One turning vector, and how many steps it has turned
The counts run from 0 to 1222.
[-1.63, -2.30, +2.32, -1.96, -0.43, -1.25, +0.97, -1.48, +0.00, -1.59, +2.47, -0.60, -0.21, -0.77, -0.77, -0.81, -0.06, +1.01, +0.75, -0.51, -0.16, -1.36, +1.03, +0.18, +0.04, -1.90, -0.70, +2.63, +1.71, -0.35, -0.89, +1.92, -1.39, +2.59, +0.57, +0.72, -1.23, +1.53, -0.32, -1.08, -0.38, -0.14, +0.78, +0.78, -1.65, +0.71, +0.15, +0.21, -2.08, +2.17, -0.17, -0.73, -1.38, -0.17, +0.91, -2.18, +3.65, +1.64, +1.66] -> 208
[-2.45, -2.46, +1.62, -1.20, +1.28, +1.74, -0.93, -2.55, -0.10, -1.46, -0.36, -0.26, -0.24, -1.27, +0.62, -0.83, -0.49, -0.28, -0.08, -1.82, +0.39, -0.26, -0.23, +0.00, -0.56, -2.47, -0.17, +0.59, -0.41, -0.25, -2.64, +1.60, -0.81, +2.80, -0.07, +0.70, -1.39, +1.17, -0.30, -0.65, -2.05, +0.26, -0.83, -0.21, -0.57, -0.06, +0.28, -0.16, -0.80, +3.82, -1.66, -0.01, -0.65, +0.31, -1.08, -0.45, +2.35, +2.13, +0.00] -> 132
[-0.57, -1.29, +1.12, -2.99, +1.02, -1.57, +0.69, -1.53, +0.86, -3.10, +1.59, +0.88, -0.01, -0.75, -1.52, +0.03, +0.56, -0.36, -0.44, -0.34, +1.12, +0.06, -0.69, +1.65, +1.68, -1.95, +1.78, +1.12, +0.68, +1.22, +0.07, -1.13, -1.65, +1.75, +0.97, +0.86, -2.04, -0.63, -1.25, -0.59, +0.45, -0.72, +0.86, +0.08, -2.83, +0.84, -1.59, +0.38, -2.13, +2.66, -1.78, +0.46, -0.62, -0.85, +0.36, -1.29, +0.49, +0.29, -0.16] -> 596
[-0.62, -0.59, -1.41, -0.43, +0.27, -0.65, +1.54, +0.83, +1.28, +1.34, -1.66, +2.46, -1.06, -1.13, -0.98, +0.95, -0.89, +0.98, +1.71, -1.60, +2.32, +0.44, +0.16, +0.62, -0.65, +0.23, +0.31, -0.31, -3.27, -0.01, +1.14, -1.63, -0.88, -1.26, -3.44, +0.02, +0.31, +0.94, -1.19, +0.88, +2.60, -1.61, -0.15, -0.27, -1.21, -0.79, -1.00, -1.83, -1.86, +0.94, -1.93, +0.85, -1.41, +2.30, +0.86, -2.01, -0.91, +1.39, +0.13] -> 501
[-0.93, -1.72, +0.57, -1.27, -0.18, +0.35, -0.84, -2.62, +0.41, -1.78, -0.40, -1.20, +1.44, -1.20, -1.47, +0.50, +1.30, -0.01, +0.52, -1.30, +0.16, +0.17, -0.36, -0.60, +1.19, -1.42, +0.54, +0.03, +0.45, +1.26, -3.22, +0.51, -1.61, +3.05, -0.36, +0.75, -1.92, +0.73, -2.49, -0.12, +0.04, +0.66, -0.83, -0.07, -0.12, -0.49, +0.65, -1.90, +0.03, +3.14, -2.76, -0.94, -0.03, +2.27, +0.06, -0.17, +0.45, +0.96, -1.03] -> 923
[-3.35, +0.29, +0.53, -0.45, -1.69, +0.01, +2.75, -1.12, +0.48, +1.86, +2.03, -0.72, -0.19, -0.69, -1.72, +1.56, -1.29, +0.53, +0.89, -0.92, +1.10, +0.30, +0.67, -0.22, -0.38, -1.71, -1.01, +2.51, +0.82, -0.35, -1.82, +1.31, -0.56, +0.93, -1.29, -0.87, -0.04, +0.99, -0.78, -0.39, +0.59, -1.42, +0.29, -0.46, -0.44, +0.71, +1.06, -1.88, -1.44, -0.42, +0.33, -1.48, -0.43, +3.15, +1.77, -2.34, +2.80, +1.17, -0.73] -> 474
[-1.85, +0.19, +1.92, -0.27, +0.89, +1.31, +0.57, -2.19, -0.26, -1.62, +0.64, +0.87, +0.50, -2.04, -0.40, +1.22, +0.02, +1.84, +0.49, -2.29, +0.65, +0.12, +2.06, -0.38, -1.63, -0.82, -0.78, +2.24, +0.83, +1.80, -1.17, +0.90, -2.51, +2.19, -0.36, -1.60, -2.20, +0.55, -1.69, -2.40, +0.14, -0.59, -1.27, -0.47, -0.92, -0.13, -1.20, -1.49, -1.50, +2.37, -1.04, -0.86, +0.63, -0.05, +0.58, +0.14, -0.15, -1.16, -0.14] -> 739
[+0.49, -2.44, +2.02, -1.27, +0.16, +0.29, +0.83, -0.90, +1.12, -0.36, -1.60, +1.70, +0.99, -0.37, -1.39, -0.24, +0.14, -0.28, +3.31, -1.72, +2.60, +1.60, -0.24, +0.12, -0.55, +0.39, +0.42, -2.55, -2.12, -0.19, +1.19, -0.56, -0.42, -0.28, -2.56, -0.45, -1.48, +1.58, -0.21, +1.14, +1.15, -0.06, +1.72, -0.08, -0.80, -0.01, -1.28, -0.35, -2.00, +2.08, -2.72, +1.72, -0.42, +1.89, -0.61, -0.23, +0.86, +1.72, +0.49] -> 583
[-1.88, -0.92, -1.54, -1.12, -1.51, -2.46, +4.08, -1.72, +0.78, +1.22, +1.68, -0.20, -0.76, -1.87, +0.49, -0.28, -1.81, -0.91, -0.02, -0.36, -0.42, -0.32, -0.88, +2.04, +1.41, -1.02, +1.31, +0.46, -1.52, +0.72, -1.19, +0.16, -0.55, +0.37, +0.57, +0.02, +0.08, +0.15, -2.29, +0.05, +1.70, -2.03, +0.59, +0.91, -2.22, +0.23, +1.55, -1.94, -2.00, -0.66, -0.30, +0.56, -0.71, +0.71, +1.59, -1.81, +1.09, +1.36, +0.56] -> 861
[+0.42, -1.49, +0.38, -0.34, -1.78, -0.27, +1.85, -0.73, +0.97, -1.20, -0.82, +1.66, +1.43, -1.68, -0.71, +0.73, -0.85, +0.82, +3.56, -1.15, +0.77, +1.44, -0.76, -0.09, -0.49, +1.67, +1.67, -1.69, -1.47, +2.07, +1.13, -0.82, -0.25, -1.44, -0.83, -0.68, -0.69, +0.97, -1.10, +0.30, +2.32, -0.03, +0.83, +0.07, -0.69, +0.26, +0.22, -2.09, -2.32, +2.49, -1.72, +2.06, +0.64, +1.07, +0.23, -0.52, -0.06, +0.41, +1.99] -> 675
[+0.28, -3.39, +0.49, -1.29, +0.32, -0.72, +1.87, -0.51, -0.38, +1.50, +0.04, -0.63, +0.53, -1.14, -1.45, +1.40, +0.77, +0.23, +2.58, -0.81, +1.31, +0.72, -2.89, +1.10, +1.64, -1.33, -1.29, -1.41, +1.59, -0.08, -0.89, -0.71, -0.82, +0.50, +0.46, +2.22, -2.09, +1.51, -1.36, +1.22, -0.19, -0.13, -0.10, +1.30, -0.82, -0.64, -0.37, -1.95, -0.76, +3.75, -1.18, +0.67, -1.00, +1.87, -0.74, -1.54, +0.75, +1.27, +0.14] -> 431
[-2.61, +0.33, +2.88, -1.42, +1.18, -0.08, +0.64, -2.83, -0.01, -1.70, +0.25, +0.48, -0.04, -1.70, -1.77, -0.81, +0.06, -0.34, +0.97, +0.71, +1.54, -0.72, +0.03, -2.56, -0.90, -0.93, +2.07, +2.87, -0.37, -1.50, -0.71, +2.21, -1.75, -0.52, -2.78, -0.64, +0.01, +0.40, +0.88, -0.50, -0.17, -1.59, -1.03, -0.56, +0.34, -0.05, -0.07, -1.11, -0.88, -0.21, -1.01, -1.88, +1.60, +0.64, +1.52, -0.51, +2.50, +0.53, -0.10] -> 308
[-0.77, +1.63, +0.88, -1.45, +0.92, -1.03, +3.11, +0.14, -0.81, -0.87, +1.11, +2.75, -1.94, -2.34, -1.10, +1.49, -0.15, +0.20, +0.63, +0.23, +1.05, -0.32, +0.28, -0.22, -0.81, -0.55, +1.17, +2.12, -1.87, +0.25, +2.30, -0.77, -2.03, -1.22, -1.74, -0.63, -0.21, -0.61, -0.41, +0.07, +2.04, -2.22, -1.28, +0.37, -1.83, -1.03, -0.21, -1.98, -1.26, +0.54, -1.70, -0.38, +0.05, -0.78, +1.46, -1.66, -1.47, -1.04, +1.24] -> 243
[-1.24, -2.36, -0.88, +0.33, -0.32, +1.33, +2.35, -0.91, +0.45, +2.13, -0.15, -0.82, -0.55, -0.14, -0.47, +2.29, +0.84, +0.49, +1.85, -1.15, +0.49, +0.52, -1.56, +1.07, -0.99, -2.48, -2.38, +0.56, -0.02, -0.66, -1.31, +0.30, -0.45, -0.38, +0.09, +1.70, -0.68, +2.82, -0.34, +0.54, -0.47, -0.40, -1.90, -0.35, +0.12, -0.28, -0.08, -1.93, +0.12, +3.52, +0.35, +0.28, -1.62, +1.52, +0.73, -2.43, +0.81, +2.19, +1.24] -> 1222
[-1.07, -0.03, +3.43, -1.24, +0.65, +0.03, +1.88, -2.24, +0.09, -0.30, +0.10, +1.00, +0.04, -1.53, -1.11, -0.13, -0.89, -0.20, +3.08, +0.06, +1.96, +0.27, -0.40, -2.72, -0.97, +0.06, +1.27, +1.61, -0.80, -1.43, +0.79, +1.41, -1.26, -1.70, -2.85, -0.93, +0.33, +1.39, +1.52, -0.09, -0.26, -1.37, -0.47, -0.32, +0.02, +0.02, +0.04, -1.58, -0.93, +0.15, -1.14, -1.02, +1.81, +1.47, +0.51, -0.08, +2.01, -0.06, +0.98] -> 309
[-2.02, -0.71, +0.52, -1.24, -1.10, -1.25, +3.36, -2.37, +1.58, -0.28, +3.07, +1.16, -0.14, -0.95, -0.01, -0.37, -2.33, +0.33, +1.83, -1.89, +0.71, +0.60, +1.09, +1.03, -0.49, -0.94, +0.94, +1.83, -0.53, +0.34, +0.05, +0.90, -0.82, +0.61, -0.33, -1.06, -0.56, +0.54, +0.64, -1.67, +1.13, -1.81, +1.05, -0.34, -1.94, +1.56, -0.62, -0.23, -3.31, +0.68, +0.45, +0.42, +1.02, -0.56, +2.12, -1.13, +2.83, +0.59, +0.84] -> 375
[-0.44, -1.55, +0.21, -2.17, -0.32, -1.03, +0.14, -0.74, +0.95, -1.63, -0.52, +1.62, -1.51, -1.11, -0.17, +0.30, -1.24, +0.21, -0.21, -1.30, +1.15, -0.70, +2.45, +0.73, +0.85, -0.58, +2.21, -0.20, -3.05, +0.29, -1.37, -0.68, -0.04, +1.69, -3.27, -0.09, +0.05, +1.01, -1.49, -0.51, +1.71, +0.13, +0.21, -0.24, -0.48, -0.72, -0.69, +0.05, -2.48, +0.80, -2.85, -0.31, -1.06, +2.23, +0.50, -0.58, +0.99, +2.31, -1.66] -> 671
[-0.08, -2.48, +1.03, -2.99, +0.80, -0.36, -0.89, -0.07, +1.66, -2.49, -0.66, +0.78, +0.80, -0.43, -1.87, -1.43, +1.67, -0.21, +2.00, -0.50, +1.88, +0.83, -1.26, +1.00, +0.60, -0.62, +1.12, -0.19, -0.29, +0.52, +0.59, -1.27, -1.38, +0.11, -0.67, +1.02, -0.34, +0.13, -1.10, +1.39, +0.97, -0.04, +1.41, -0.52, -2.23, -0.07, -1.74, -0.88, -2.73, +3.94, -1.59, +1.60, -0.56, -0.47, -0.35, -0.58, +0.22, +0.38, +1.34] -> 765
[-2.01, +0.04, -1.40, -0.61, +3.08, -0.39, +0.60, -2.15, +0.46, -0.03, -0.83, +2.32, -1.49, -1.77, +0.99, -1.54, -2.49, +0.50, -1.13, -2.25, +1.64, +0.24, -0.02, -0.11, +0.22, -0.15, +2.72, +2.50, -2.56, -0.26, -1.46, +0.21, -0.67, +0.57, -0.76, +0.26, +0.34, +0.30, +0.33, -0.04, +0.21, -0.28, -1.88, -0.60, -1.11, -0.41, -0.94, -1.02, -2.01, +1.10, -1.26, +0.82, +0.80, -1.15, +0.38, +0.69, +1.23, +0.90, +0.19] -> 450
[-0.32, -0.97, +2.15, -0.24, -0.97, +0.61, +2.29, +0.03, -0.12, -1.63, +0.71, +1.26, +0.10, -2.00, -0.54, +1.17, -0.56, -0.31, +2.89, -0.24, +0.94, +0.42, +0.10, +0.45, -1.35, -0.06, +0.80, -1.20, -2.31, +0.33, +2.73, -0.05, -0.88, -1.12, -1.44, -1.45, -0.83, +1.02, -1.15, +0.36, +2.13, -1.26, +1.49, +0.77, -2.39, -0.13, +1.14, -1.91, -1.04, +2.45, -2.47, +1.74, -0.85, +0.92, +0.16, -1.70, -0.94, +0.09, +3.07] -> 326
[-1.93, -0.40, -0.12, +0.58, -0.41, +0.97, +3.40, +0.13, -0.34, +1.70, +2.23, +0.66, -0.67, -0.82, +0.23, +2.18, -1.96, +0.11, +1.84, -0.78, +2.78, +1.00, -0.57, +1.61, -1.36, -0.91, -2.25, +0.16, -1.28, +0.18, +1.36, +0.22, -1.24, -0.40, +0.71, -1.75, -0.52, -0.08, -1.31, +0.26, +0.24, -2.23, +0.59, -0.46, -2.30, -0.42, +1.52, -1.91, -0.33, +1.27, -0.34, +1.36, -1.36, +0.96, +0.29, -2.42, +0.72, +0.85, +1.66] -> 730
[-0.63, -1.15, +1.89, -0.79, -0.11, -0.89, +1.49, -1.72, -0.56, +1.46, -0.65, -0.84, +1.64, -2.80, -1.12, +1.25, +0.53, +0.13, +4.12, +0.17, +0.01, +0.49, -1.99, -1.24, -0.06, +1.95, +0.33, -0.97, +0.18, -0.17, -0.69, +0.92, -0.97, -1.19, -1.00, -0.36, -0.59, +1.14, -1.96, +1.63, +1.35, -0.63, +0.29, +1.13, +0.15, -0.72, +1.10, -4.23, -0.98, +1.61, -1.91, +0.33, +0.54, +3.13, +0.57, -0.76, +0.78, -0.10, +1.13] -> 173
[-0.17, +0.22, +3.06, -1.19, -0.24, -0.57, +2.54, -0.84, +0.60, -3.31, -0.25, +1.85, +1.12, -2.19, -0.95, -0.31, +0.01, -1.05, +2.91, -0.13, -0.21, +0.77, -0.14, -0.66, -1.75, -0.08, +1.60, -0.24, -1.41, +1.64, +2.42, +0.35, -1.95, -1.74, -1.64, -1.58, -0.41, +1.04, -0.24, +0.48, +1.22, -1.16, -0.07, +0.13, -2.09, +0.35, +0.52, -0.94, -0.47, +2.52, -2.36, +0.84, +0.65, -0.61, +0.40, -0.92, -1.34, +0.15, +2.44] -> 325
[-2.54, -1.46, -0.09, -1.54, +0.73, +0.73, +0.52, +0.17, +2.42, -0.26, -0.04, -0.66, -0.38, +0.91, -2.72, -0.97, +1.56, -1.54, +0.51, -0.33, +2.90, -0.25, -1.03, +1.08, -0.26, -3.11, -0.14, +1.63, -0.75, +0.23, -0.48, -0.39, -1.11, -0.10, -1.90, +0.83, +0.86, +0.63, -0.54, +1.44, -0.10, -2.76, +0.26, -2.20, -1.73, -0.19, -0.57, -0.04, -0.60, +1.99, -0.77, +0.06, -1.31, +0.91, +1.20, -2.21, +1.26, +2.39, -0.87] -> 901
[-0.52, -1.92, +1.70, -0.64, +1.07, -0.37, +1.83, -2.71, -0.13, +0.44, -1.59, +0.69, -0.85, -0.52, -0.14, -0.79, -1.57, +0.33, +2.79, -1.75, +0.21, +0.08, -0.26, -1.49, -0.81, -0.50, +0.43, +0.22, -1.47, -2.52, -0.51, +1.38, -0.05, -1.04, -2.56, +1.06, -1.10, +3.48, +1.73, +0.26, -0.73, -0.19, -0.89, +0.38, +0.99, +0.82, -0.10, -0.13, -0.49, +1.62, -1.59, -0.67, +1.16, +0.61, +0.27, -0.22, +2.13, +2.62, +0.01] -> 970
[-1.55, -1.75, +0.40, -0.06, -1.61, -0.34, +0.99, -0.51, -1.01, +0.99, +0.68, +1.20, -1.25, -1.31, +0.05, +2.08, -1.67, +3.22, +2.20, -0.87, +1.01, -0.94, +1.31, -1.69, -0.50, -0.43, -0.56, +2.09, -0.07, -1.61, -0.94, +1.19, +0.00, -0.02, -1.18, +1.73, -0.78, +2.34, +1.26, -1.67, +1.09, +0.90, -0.07, +1.03, +0.14, +0.26, -0.39, -2.03, -2.37, +2.26, +0.53, -0.03, -0.34, +1.44, +0.05, -2.11, +3.42, +1.21, +2.38] -> 38
[-2.09, +0.18, -0.25, +1.58, -0.61, +1.37, +2.77, -1.80, -1.50, +2.17, -0.69, -0.49, -0.61, -2.77, +0.48, +2.44, -1.84, +1.34, +1.67, -1.72, +0.32, +0.29, -0.60, -1.37, -1.37, +0.18, -0.57, +0.98, -1.86, +0.01, -1.60, +1.90, -0.90, -0.27, -0.96, -0.64, -0.40, +1.76, -0.59, -0.44, +0.64, -0.87, -2.43, +0.13, +0.65, -0.64, +1.91, -3.39, +0.08, +1.78, -0.31, -0.05, +0.05, +1.64, +1.02, -1.21, +1.02, +0.76, +1.04] -> 304
[+0.21, -3.24, +0.27, -0.42, -1.89, -1.02, +1.59, -1.24, +2.23, -0.75, -0.99, +0.31, +1.73, +0.01, -1.28, -0.62, +0.75, +0.51, +3.26, -2.10, -0.26, +1.00, -0.25, +0.95, +0.23, -0.07, +0.87, -1.28, -0.96, +1.52, -0.46, -1.07, -1.05, -0.14, -1.39, +0.62, -0.47, +2.61, -1.07, +0.64, +2.40, +0.31, +1.76, -0.06, -1.27, +0.98, -1.40, -0.50, -2.72, +3.25, -0.43, +1.59, -0.81, +1.40, +0.01, -0.81, +1.31, +1.10, +0.69] -> 856
[-0.45, -0.94, -2.32, -1.22, -1.86, -2.43, +2.55, -0.28, +0.39, +0.73, +0.67, +0.70, -0.95, -0.29, -1.42, +1.77, -0.63, +1.28, +0.99, +0.56, +0.83, -0.08, -1.81, +0.89, +1.22, -0.96, +1.00, +1.61, -0.78, +0.07, -0.33, -0.94, -0.34, -0.54, -1.07, +3.13, +0.56, +0.20, -0.35, +0.08, +2.18, -0.73, -0.75, -0.09, -1.25, -0.36, -0.12, -1.82, -2.23, +1.58, +0.01, +0.56, -1.67, +0.26, +1.10, -2.65, +0.40, +1.35, +2.34] -> 22
[-1.38, -1.16, +0.05, -1.59, +0.76, -0.22, +1.25, -1.37, +1.39, -1.41, +0.68, +1.36, -2.35, +0.34, +1.02, -1.35, -2.19, -0.37, -0.86, -1.76, +1.74, -0.63, +1.37, +1.71, -0.52, -2.39, +0.87, +1.08, -1.96, -1.31, -0.33, +0.54, +0.19, +1.56, -1.41, +1.13, +0.06, +1.38, +1.48, -0.50, +0.57, -0.73, +0.41, -1.43, -1.91, +0.08, -0.49, +0.79, -2.09, +2.06, -1.23, +0.89, -1.56, -0.89, +0.29, -1.57, +2.41, +3.22, -0.35] -> 633
[-0.30, -2.69, +1.20, -2.93, +1.10, -1.95, +0.87, -2.29, +0.28, +0.18, -1.16, +0.60, -0.43, -0.60, -0.70, -1.04, -0.36, +0.30, +0.84, -1.98, -0.39, -0.83, +0.30, -0.98, +1.31, -1.27, +1.27, -0.09, -0.69, -1.36, -2.63, -0.16, -0.05, +1.31, -2.88, +1.85, -1.90, +2.69, -1.49, -0.27, +1.44, +0.22, +0.43, +1.27, +0.13, +0.03, -1.19, -0.43, -2.13, +0.61, -2.34, -0.76, -0.20, +1.92, +0.72, -0.15, +2.12, +1.99, -1.61] -> 1189
